In the rows, zero is written as 128.
Z: 3 groups of rows, each row roughly a mix of its group's hidden directions:
Z (104 x 10):
[[ 93 157 130 113 107  85 175 106 104 130]
 [143 123 124 169 162 145  90 175 157 125]
 [142 162 136 161  88 142 111  96 106 169]
 [128 185  85 153 155 137 107 121 124 101]
 [ 94 122 109 108 161 165 157  89 148 154]
 [ 88 128 149 109 100 103 109  92  95 164]
 [126 148 150 112 133  91 110 184  85 127]
 [125 100 155  93  95 128 126 105  72 147]
 [118 133 113 141 115 127 182  72  95 124]
 [105 146 119 110 148 112 188  83 110 118]
 [136 181 113 156 116 114  77 133  99 115]
 [154 119 162 114  86 107 103 145  87 158]
 [147 140 102 152 106 114 144 127  62  99]
 [141 122 120 128 108 138  67 185 117 131]
 [116 103 119 188 156 144 140 103 166 139]
 [107 107 109 127 181 117  87 107 134 168]
 [145 110 173 116 139  84 141 170 147 155]
 [168 151 151 107  87  99 144 130  83 123]
 [105 102 132 100 136 108 148 180 106  86]
 [107 137 128 118  53 119 145 111  97 130]
 [147 103 143 108 151 118 107 195 154 118]
 [136 145 148  91  95 171 120 153  84 134]
 [140 110  90 139 140 120 153  62 152 137]
 [103 152 112 144 134 187 140  80 141 129]
 [111 148 135 124  90 117 195  95 120 128]
 [148 124 116  54 158 118 120 147 146 127]
 [124 116 146 113 168 156 108 125 193 141]
 [142 109 151 160 129  95 187 125 162 119]
 [132 115 107 113 153 148 160  85 182 114]
 [131 163  79 155 160 135 100  92 133 111]
 [193 144 124  99 131 132  98 136  92 112]
 [110 162 104 182 140 112 106 163 105 111]
 [125  92 137  97 126  85 168 166 133 102]
 [103 129 143 109 117  97 188  88 110 137]
 [108 119 178 118  98 100 144 169 107 155]
 [168  96 134  88 114 148  97 147 120 168]
 [130 139 151 127 136 102  89 188  92 135]
 [110 127 110 153 121 122 194 109 169 116]
 [153 104 159 115 123 144 122 193 159 129]
 [147 130 150 131 131 129 166 173 173  89]
 [127 101  94 130 169 165  86 107 142 150]
 [168 100 151 145 117 133  78 173 132 124]
 [126 177 134  95 154  91 124 125  82 112]
 [101 130 122 104 166 139 177  84 154 131]
 [131  99 136 106 163 132  87 183 119 106]
 [134 118 151 106 143 141  73 173 106 157]
 [122 154 111 154 164 128 155 121 158  72]
 [130 154 183 129 110  97 168 151 100 137]
 [132 117 140 113 148 133  86 182 175 133]
 [131 141 162 138  99 151 155  96 154 179]
 [140 130 116  97 123 142 138  51 144 140]
 [ 86 150 133 112 148  65 155 123 140 134]
 [116 138 119 112 121 157 129  64  80 137]
 [135  71 139  79 129  99 135 154 128 106]
 [170  81 142 132 124 166  87 148 113 125]
 [192 114 132 171 134 146 153 118 150 116]
 [111 153 105  97 167 113 175 111 105 103]
 [ 85 151  95 126 143 105  97  89  94 125]
 [ 97 113 109 104  99 161 150  88  93 152]
 [ 97 159 131  91 135 149  89  85 115 152]
 [169 106 131 153 147 118 126 186 148  98]
 [141  61 160  99 114 138 121 139 151 144]
 [ 98 116 137 175  75 150 102 148 117 127]
 [139 121  67  93 129 120 112  88 144 104]
 [165 155 102  97 107 139 155 104 118  82]
 [131 126 134 158 140  81  96 187 128 131]
 [136  88 149  90 101  82 105 131 100 143]
 [120 113  87 157 123 116 119  61 124 144]
 [161 115 149 157 132 120  91 174 170 122]
 [ 73 123 104 117 151 164 147 103 130  92]
 [113 104 142  68 159 109 165 152 132 125]
 [118 133 158 146  78 157 151 102 126 172]
 [143  93 131 165 114 109 184 150 156 120]
 [109 141 102 133 184 123 155  78 144 126]
 [112 126 129  90 136  83 180 150 102 114]
 [114 111 144 140 112 111 195  88 143 141]
 [108 120 122 110 182 120 152 130 184 110]
 [ 98 142 127  75 152 134 148  80 103 135]
 [142  96 147 117 110  85  92 145 117 176]
 [102 135 151  95 142  97 117 176  85 117]
 [129 149 143 164 120 110 159  61 128 128]
 [116 126 125 131 156 103 129 198 117  92]
 [121 142 155 110  97 124  92 116  73 162]
 [119 146 122 110  90 148  88 169 104  90]
 [160 104 124 126 124 123 102 195 102 107]
 [166 134 118 178 121  97  98 119 156 159]
 [130 154  99  88 158 128 163 110 151  87]
 [144 114 140  99 104 142  77 150  90 162]
 [128 145  89 139 188 124 114 119 165 101]
 [189 119 117  93 122 166 153 104 128 137]
 [130 117 131  86 121 141 175  74 153 130]
 [ 93 142 156 188 106 157 131 145 110 123]
 [135 127 163 172  90 146 105 172 109 122]
 [152 143 107 115 145 135  94 154  71  95]
 [149 104 151 173 102 151  96 121 167 150]
 [143 133 145 132 151 140  55 126 135 164]
 [146 174 112 135 122 188 145  95 115 121]
 [124 111 114 101 188 105 140 116 172 145]
 [144 124 108 164 132  68 135 169 141 109]
 [147 113 154 106 101 121 170 107 115 183]
 [107 142 129 201 132 150 120 136 130  92]
 [162  89 110  95 147 153  98  95 154 118]
 [110 117 129  56 151 137 108 155 108 134]
 [ 99  93 155 101  98 119 170 107 134 162]]

which group is each row in? (one row of each group first):
[152 137 118  81 188 122 116 148 147 109]	(41)
[107 151 108  92 143  98 123 190 124 117]	(125)
[ 98 145 132 197 116 150 130 163 126 136]	(38)

[109 115 166  99  87 132 114 120  80 157]	(38)
[103 114 123 138 111 129 194  84 141 142]	(125)
[128 164 103 184 121 133 143  79 133 120]	(125)
[152 189 102 122 160 103 131  95 139 126]	(38)
[108 128 150 166  72 106 152 126 116 163]	(38)
[122 127 129 160  76 148 104 129  73 139]	(38)
[ 94 112 119 194 131 148 101 105 124 147]	(41)
[121 125 114 164 100 168  78 151 119  98]	(41)
[113 134  98 127 183 147  80 137 126  96]	(38)
